In the rows, zero is written as 128.
The rows below come in pairs that one turn or mirror swaps. Which row does each named row swap with?
The rows were stretched afterwards, more along some directions than others.
Mep: [133 132 128 136 163 126 142 136 108  99 107 142 160 163  99 109]
gufaz: [141 141 125 141 130 133 146 117  98 134 111 120 159 141  80 104]
Bevam: [111 140 112 143 119 140 137 147 119 118 109 130 131 112  91  88]
sif: [149 126 159 126 154 130 136 106  99 106 122 118 134 170 125 138]
kegef: [141 133 123 119 124 133 146 128 107 140 118 109 159 144  88 109]
Mozo: [127 115 126 113 134 136 152 153 139 126 114 130 140 145 123 104]
fid: [144 122 157 110 152 130 139 105 101 104 117 102 130 167 127 129]
miz: [144 139 136 125 141 129 146 133 134 143  94 131 147 146 124 117]
zegi: [141 128 130 156 139 140 139 112 103 126 110 125 159 126  78 106]
Vus: [157 131 155 116 160 119 140 101 101 116 114 117 140 174 122 138]
Figat: [119 125 123 111 148 124 130 132 120 115 129 152 134 153 121 114]
mamev: [128 132 119 134 110 135 142 133 151 131  99 151 157 103  88 104]
Gid: [134 129 140 149 149 134 147 144 114 113 112 148 163 158 118 120]
zeg: [143 141 137 124 132 134 141 136 140 138 105 121 151 133 123 116]
lizas: [134 143 128 151 113 139 140 109 107 129 106 111 151 105  71 100]
foma: [117 133 123 158 124 138 143 128 108 116  91 138 135 114  80  99]
tunus: [143 142 127 141 130 127 141 115  94 127 110 120 160 129  75 104]
kir: [110 123 122 118 139 151 141 148 116 120 124 125 141 144 120 101]
Fipu: [145 126 143 102 124 145 142 134 106 110 103  94 161 147  97 115]
zasuv: [134 117 135 103 133 133 157 121 156 143  97 139 154 128 136 131]
vovik: [156 138 147 139 173 140 143 116 110 117 100 133 152 160 113 118]
gasik: [112 136 132 137 137 153 140 141 107 114 102 125 148 120 104 109]
vovet: [136 135 110 109 112 143 148 159 121 131 132 115 152 133 100  86]
fene: [129 134 131 118 153 127 137 119 132 108 104 155 135 151 117 105]
Rinub: [148 128 145 127 154 145 131 117 120 109 122 133 143 152 118 115]
vop: [129 134 123 106 122 139 148 145 135 141 103 124 162 128 113  92]
vuvu: [158 125 137 100 142 132 137 133 116 133 131 117 154 159 118 106]
zov: [128 126 140 134 143 141 142 120 145 140  87 141 144 135 121 129]
gibaf: [143 144 125 142 133 127 142 103 105 128 102 125 162 129  71  99]
pobu: [142 136 134 120 124 142 154 123 112 129  93 125 156 157  88 116]
gopit: [126 127 116 125 120 134 144 129 111 122 121 127 140 157 104 121]
Foru: [146 121 152 133 152 128 128 115 101  96 133 126 132 160 117 131]
Sol: [151 137 142 136 145 127 152 116 133 144  83 135 158 145 113 127]
Pinev: [160 126 134 143 138 131 139 128 109 117 132 128 156 163 114 121]
tebe: [137 137 130 115 139 126 137 140 148 121 129 152 154 144 137 127]
pized: [115 143 115 153 123 136 138 142 120 126  97 146 138 109  90  93]
vulis: [138 110 155 123 158 141 135 103  98  99 118 111 119 166 121 135]
fita: [143 128 115 151 137 131 149 109 134 122  98 165 151 110  77  92]
mik: [142 128 152 129 153 131 141 104 110 113 116 110 126 158 124 128]
fef: [116 120 124 162 135 152 137 139 107 112 105 135 124 117  87  87]

Swapped with Foru: kegef
Swapped with vulis: zegi
Swapped with foma: Sol

